[[131 143 138 117 112 119 136 126 124]
 [140 137 137 140 125 137 124 148 115]
 [140 131 118 117 131 143 112 124 135]
 [112 115 141 133 114 122 121 112 139]
 [143 119 133 119 140 122 131 107 120]
 [112 127 118 127 139 145 131 124 111]]
->
[[112 127 118 127 139 145 131 124 111]
 [131 143 138 117 112 119 136 126 124]
 [140 137 137 140 125 137 124 148 115]
 [140 131 118 117 131 143 112 124 135]
 [112 115 141 133 114 122 121 112 139]
 [143 119 133 119 140 122 131 107 120]]

[[151 125 118 133]
 [129 129 133 138]
 [142 142 113 116]
 [132 124 126 120]
 [126 128 130 132]
 [130 133 123 127]
 [126 128 134 136]
 [141 119 122 114]
 [127 128 129 130]
 [124 128 139 139]
 [124 136 132 133]]
->
[[124 136 132 133]
 [151 125 118 133]
 [129 129 133 138]
 [142 142 113 116]
 [132 124 126 120]
 [126 128 130 132]
 [130 133 123 127]
 [126 128 134 136]
 [141 119 122 114]
 [127 128 129 130]
 [124 128 139 139]]

[[123 146 123 106 123 132 135 155 115 129 121 105]
 [123 147 125 106 123 132 135 155 115 129 122 104]]
->
[[123 147 125 106 123 132 135 155 115 129 122 104]
 [123 146 123 106 123 132 135 155 115 129 121 105]]

[[145 131 115 136 115 109 119]
 [136 123 119 148 148 120 115]
 [143 130 113 131 141 105 123]
 [140 118 118 130 142 108 146]
 [144 130 124 118 119 116 152]
 [152 130 124 108 126 123 140]
 [142 130 124 154 122 131 112]
 [147 121 114 119 139 109 119]
 [147 132 126 105 144 131 132]
 [148 131 124 137 151 127 140]
 [132 130 117 134 154 113 117]
 [132 128 117 149 119 105 128]]
->
[[132 128 117 149 119 105 128]
 [145 131 115 136 115 109 119]
 [136 123 119 148 148 120 115]
 [143 130 113 131 141 105 123]
 [140 118 118 130 142 108 146]
 [144 130 124 118 119 116 152]
 [152 130 124 108 126 123 140]
 [142 130 124 154 122 131 112]
 [147 121 114 119 139 109 119]
 [147 132 126 105 144 131 132]
 [148 131 124 137 151 127 140]
 [132 130 117 134 154 113 117]]

[[125 154]
 [115 156]]
->
[[115 156]
 [125 154]]

[[126 129 123 134 150 121 126 128 125 125 121 135 124 118 120 122]
 [135 140 130 127 129 125 134 123 127 132 134 122 135 132 122 125]
 [118 137 124 136 124 132 116 124 135 128 130 120 124 133 123 119]
 [124 125 138 122 126 111 137 124 126 135 127 123 129 125 132 127]
 [132 126 133 139 125 133 138 124 127 127 117 119 116 119 125 125]
 [124 111 132 114 136 137 132 132 133 128 126 139 121 129 128 125]]
->
[[124 111 132 114 136 137 132 132 133 128 126 139 121 129 128 125]
 [126 129 123 134 150 121 126 128 125 125 121 135 124 118 120 122]
 [135 140 130 127 129 125 134 123 127 132 134 122 135 132 122 125]
 [118 137 124 136 124 132 116 124 135 128 130 120 124 133 123 119]
 [124 125 138 122 126 111 137 124 126 135 127 123 129 125 132 127]
 [132 126 133 139 125 133 138 124 127 127 117 119 116 119 125 125]]

[[137 124 134 113 129 124 120]
 [139 125 139 125 128 122 119]
 [132 117 138 127 122 110 123]
 [131 125 142 151 118 116 130]
 [134 125 135 125 126 124 124]
 [128 128 143 115 109 124 139]
 [132 124 132 112 126 127 127]
 [120 115 127 140 123 117 134]
 [134 129 136 138 126 129 127]]
->
[[134 129 136 138 126 129 127]
 [137 124 134 113 129 124 120]
 [139 125 139 125 128 122 119]
 [132 117 138 127 122 110 123]
 [131 125 142 151 118 116 130]
 [134 125 135 125 126 124 124]
 [128 128 143 115 109 124 139]
 [132 124 132 112 126 127 127]
 [120 115 127 140 123 117 134]]
---
[[122 151 153 140 118 126 128 151 119 146 136 111]
 [124 136 144 136 117 124 142 152 118 137 141 118]
 [125 147 156 146 116 124 130 152 117 147 135 111]]
->
[[111 122 151 153 140 118 126 128 151 119 146 136]
 [118 124 136 144 136 117 124 142 152 118 137 141]
 [111 125 147 156 146 116 124 130 152 117 147 135]]

[[122 102 126 116 112 121]
 [136 110 120 124 116 109]
 [121 136 128 134 130 127]]
->
[[121 122 102 126 116 112]
 [109 136 110 120 124 116]
 [127 121 136 128 134 130]]

[[145 127 119 126 150]
 [132 130 145 121 148]
 [138 131 136 128 115]]
->
[[150 145 127 119 126]
 [148 132 130 145 121]
 [115 138 131 136 128]]

[[135 129 138 117]
 [126 125 117 138]
 [151 134 131 145]
 [114 140 141 137]]
->
[[117 135 129 138]
 [138 126 125 117]
 [145 151 134 131]
 [137 114 140 141]]

[[127 136 124]
 [124 145 124]
 [126 108 131]
 [123 128 133]
 [132 110 134]
 [128 145 132]
 [126 127 134]
 [130 156 122]
 [125 154 128]]
->
[[124 127 136]
 [124 124 145]
 [131 126 108]
 [133 123 128]
 [134 132 110]
 [132 128 145]
 [134 126 127]
 [122 130 156]
 [128 125 154]]

[[121 132 134 131 137 130 129 126 126 127 128 135]
 [125 128 133 131 129 130 131 127 127 127 127 131]
 [141 128 130 125 128 127 128 137 129 133 134 104]
 [133 128 128 130 126 127 127 132 130 130 132 123]
 [123 126 132 132 137 128 129 127 120 126 126 134]
 [130 123 125 131 127 127 128 131 127 128 129 124]
 [132 129 128 126 122 129 129 133 130 129 129 126]
 [122 133 132 128 129 129 128 119 128 126 121 135]]
->
[[135 121 132 134 131 137 130 129 126 126 127 128]
 [131 125 128 133 131 129 130 131 127 127 127 127]
 [104 141 128 130 125 128 127 128 137 129 133 134]
 [123 133 128 128 130 126 127 127 132 130 130 132]
 [134 123 126 132 132 137 128 129 127 120 126 126]
 [124 130 123 125 131 127 127 128 131 127 128 129]
 [126 132 129 128 126 122 129 129 133 130 129 129]
 [135 122 133 132 128 129 129 128 119 128 126 121]]
